In the data rows, 128 means zero.
In each game, the first row plays the second. By how much does the first row win? 10 means about a draw, 20 a big win and 0 a big loss. Wins can go round in a circle. Each row has two weighted sums of its numbers, A and B, taken from their middle values. A row wins by its A times the other's B, less its B times the other's A.
Array([126, 142, 157, 163, 144,  98, 112,  82, 130, 125])
Array([112,  79, 138, 102, 153, 122, 181,  96, 146, 154]) ~ 5
Array([ 85, 151, 137, 141, 158, 127,  93, 107, 131, 132])
Array([ 75, 116,  83, 204, 109, 142, 164, 176, 139, 140]) ~ 8
Array([ 74, 122,  83, 192, 103, 146, 159, 169, 148, 142])
Array([156,  76, 132,  94,  93, 140, 146, 186, 136, 129]) ~ 13
Array([119, 149, 171, 117, 119, 122, 139,  96, 111, 131])
Array([157,  84, 135, 106, 100, 127,  94, 195, 135, 139]) ~ 11
Array([108, 168, 156, 142, 122, 113, 114, 118, 117, 119])
Array([133,  94,  80, 128, 184, 127,  90, 135, 139, 148]) ~ 9
Array([114, 175, 141, 157, 115, 117,  77, 130, 118, 127])
Array([105, 167, 153, 134, 123, 132, 104, 127, 124, 105]) ~ 7
Array([ 68, 116,  85, 193, 116, 135, 170, 165, 144, 148])
Array([108, 164, 162, 122, 114, 121, 108, 132, 124, 115]) ~ 11
Array([127, 102,  58, 134, 136, 164, 187, 102, 168, 122])
Array([161,  73, 106, 116, 105, 145, 107, 192, 143, 134]) ~ 9
Array([185, 127, 108,  86, 112, 101,  81, 172, 127, 144])
Array([100, 152, 145, 181, 145,  89, 115, 124, 127, 122]) ~ 3
Array([122, 172, 149, 110, 108, 128, 139, 133, 107, 111])
Array([115,  59, 116, 135, 159, 140, 128, 159, 140, 140]) ~ 11
Array([114, 157, 165, 135, 120, 111, 143,  97, 119, 124])
Array([142, 171, 148,  96, 118, 111,  90, 135, 119, 118]) ~ 10
Array([155,  73, 146, 100,  99, 131, 137, 174, 130, 140])
Array([168, 101,  47, 134, 116, 145, 203, 131, 137, 134]) ~ 1
Array([122, 154, 155, 128, 111, 148, 158,  87, 115, 110])
Array([115, 172, 138, 148, 134, 120, 132, 128, 105, 101]) ~ 8
Array([121,  59, 117, 128, 158, 129, 120, 150, 150, 148])
Array([124,  77,  88, 121, 173, 117, 152, 155, 124, 158]) ~ 6
Array([104, 153, 159, 145, 132, 141, 127, 105, 108, 113])
Array([112, 167, 137, 146,  94, 134, 131,  83, 146, 130]) ~ 9
Array([123, 157, 157, 134,  98, 136, 160, 100, 106, 124])
Array([154, 164, 128, 107,  96, 147, 140,  81, 119, 126]) ~ 1
Array([ 80, 116, 125, 139, 176, 132, 102, 137, 131, 135])
Array([ 92, 144, 162, 171, 135, 112, 115, 107, 125, 128]) ~ 7
Array([142,  84, 149, 109,  98, 131,  93, 187, 132, 146])
Array([116, 177, 130, 152, 123, 113, 134, 141,  97, 115]) ~ 12
Array([175,  92, 135, 160, 120, 127, 180, 131, 111,  96])
Array([135, 112, 172, 156, 102, 137, 169, 115, 109, 111]) ~ 11
Array([125,  97, 172, 157, 127, 102,  94, 159, 123, 136])
Array([111, 160, 166, 107, 109, 121, 144, 111, 122, 124]) ~ 8
Array([121, 170, 153, 118, 113, 128, 124, 133, 112, 105])
Array([ 98, 172, 128, 152, 145, 122,  80, 127, 119, 124]) ~ 8
Array([176,  85, 118,  78, 109, 112, 131, 184, 131, 145])
Array([109, 172, 152,  95, 117, 136, 120, 117, 123, 117]) ~ 11
Array([109, 171, 128, 128, 124, 133,  98, 169, 111, 105])
Array([125,  98, 167, 102, 106, 117, 106, 178, 124, 149]) ~ 4
Array([108, 173, 146, 144, 109, 123, 147, 116, 111, 118])
Array([121, 145, 172, 109, 116, 132,  89, 122, 139, 109]) ~ 8
Array([160, 133, 164, 124,  97,  97, 121, 141, 114, 130])
Array([125, 151, 164, 128, 126, 108, 139,  80, 125, 128]) ~ 10
Array([136, 155, 134, 149, 104, 136, 145,  54, 137, 132])
Array([191, 110, 104,  90, 114, 101, 113, 174, 123, 142]) ~ 4
Array([117, 162, 162, 115, 108, 135, 124, 102, 124, 118])
Array([105, 158, 163, 160, 115, 110, 128, 106, 126, 123]) ~ 10
Array([ 97, 122, 104, 137, 187, 126,  93, 133, 127, 139])
Array([155, 159, 134,  38, 109, 127, 100, 158, 116, 130]) ~ 18
Array([163, 131, 144, 129,  99,  81, 100, 161, 140, 128])
Array([135, 180, 130,  75, 127, 131, 103, 109, 122, 122]) ~ 17
Array([110, 171, 150, 112, 125, 127,  99, 132, 124, 109])
Array([168, 113, 155,  94, 114, 137,  88, 161, 104, 121]) ~ 11
Array([154,  72, 127, 107,  92, 137, 134, 184, 137, 144])
Array([ 97, 141, 158,  96, 141, 135, 162,  85, 126, 129]) ~ 10
Array([190, 112,  79,  89, 137, 136, 154,  85, 138, 138])
Array([165, 154, 144,  76, 126, 122, 112,  85, 131, 121]) ~ 4
Array([140, 101, 165, 173,  95, 106, 186, 130, 120, 122])
Array([ 99, 145, 149, 132, 135, 146, 159,  75, 134, 112]) ~ 9
Array([107, 157, 134, 159, 162, 100, 108, 119, 124, 112])
Array([179, 113, 138, 121, 128, 136,  79, 156, 108, 105]) ~ 14
Array([143, 118, 124, 112, 141, 127, 132,  46, 149, 157])
Array([168, 128,  46,  84, 140, 139, 119, 123, 144, 153]) ~ 4
Array([116, 165, 163, 109, 114, 128, 108, 113, 124, 119])
Array([165, 118, 144, 111, 138, 141, 165,  72, 109, 114]) ~ 12
Array([ 67, 124, 129, 172, 100, 132, 147, 170, 139, 143])
Array([135, 134, 166, 143, 111, 135, 139,  68, 129, 123]) ~ 7
Array([169, 152, 139,  91, 135, 119, 125,  83, 117, 118])
Array([127, 120, 157,  73, 123, 155,  48, 125, 149, 137]) ~ 3
Array([ 67, 124,  99, 206, 113, 134, 140, 170, 141, 142])
Array([ 68, 114, 122, 194, 105, 131, 147, 171, 143, 139]) ~ 11
Array([127, 154, 151, 131, 144, 130, 105,  74, 126, 117])
Array([ 70, 128, 107, 221, 119, 123, 154, 115, 150, 149]) ~ 10
Array([120, 172, 151, 120, 126, 122,  93, 108, 123, 119])
Array([103, 167, 152, 131, 119, 127, 111, 136, 128, 103]) ~ 8
Array([169, 117, 124,  66,  96, 125, 122, 193, 110, 140])
Array([149,  62,  97, 134, 166, 140, 127, 136, 143, 130]) ~ 9
Array([ 68, 122, 106, 194, 110, 136, 122, 178, 143, 143])
Array([103, 162, 161, 129, 129, 110, 127, 117, 121, 120]) ~ 11
Array([182,  79, 124, 131, 136, 104, 180, 123, 126, 123])
Array([121, 167, 154, 121, 114, 133, 146, 109, 104, 116]) ~ 4
Array([ 78, 109,  71, 181, 113, 143, 156, 168, 155, 152])
Array([144, 167, 130,  96, 125, 105,  72, 168, 114, 125]) ~ 7
Array([163,  95,  52,  90, 124, 131, 196, 132, 155, 150])
Array([171,  79, 134, 104, 121,  97, 122, 161, 130, 154]) ~ 14
Array([ 64, 125,  93, 190, 115, 144, 159, 164, 139, 141])
Array([115, 105, 105, 139, 182, 131,  60, 140, 125, 150]) ~ 12
Array([124, 158, 167, 105, 102, 130, 126, 124, 119, 114])
Array([ 67, 130, 101, 204, 109, 131, 141, 167, 145, 140]) ~ 10
Array([129,  95,  85, 124, 187, 135,  89, 141, 138, 136])
Array([176, 122,  96, 108, 157, 152, 101,  97, 136, 103]) ~ 16
Array([ 70, 111,  88, 198, 112, 144, 166, 161, 151, 140])
Array([109, 173, 149, 118, 124, 120, 100, 136, 119, 116]) ~ 10
Array([106, 173, 149, 116, 120, 131, 107, 129, 123, 112])
Array([122, 161, 159, 130, 112, 136, 138,  92, 117, 113]) ~ 12
Array([163,  97, 144, 130, 115, 101,  79, 168, 116, 155])
Array([ 84, 103, 156, 122, 140, 157, 141, 109, 143, 126]) ~ 5
Array([169,  95,  72, 114, 141, 113, 186,  93, 145, 159])
Array([114, 131, 155, 140, 105, 122,  64, 189, 123, 131]) ~ 9
Array([149,  82,  58, 115, 159, 155, 150, 134, 131, 147])
Array([110, 170, 156, 118, 114, 128, 114, 122, 115, 120]) ~ 8
Array([146,  83, 118, 105,  94, 115, 129, 201, 143, 154])
Array([101, 100,  82, 114, 184, 148, 131, 143, 137, 132]) ~ 11
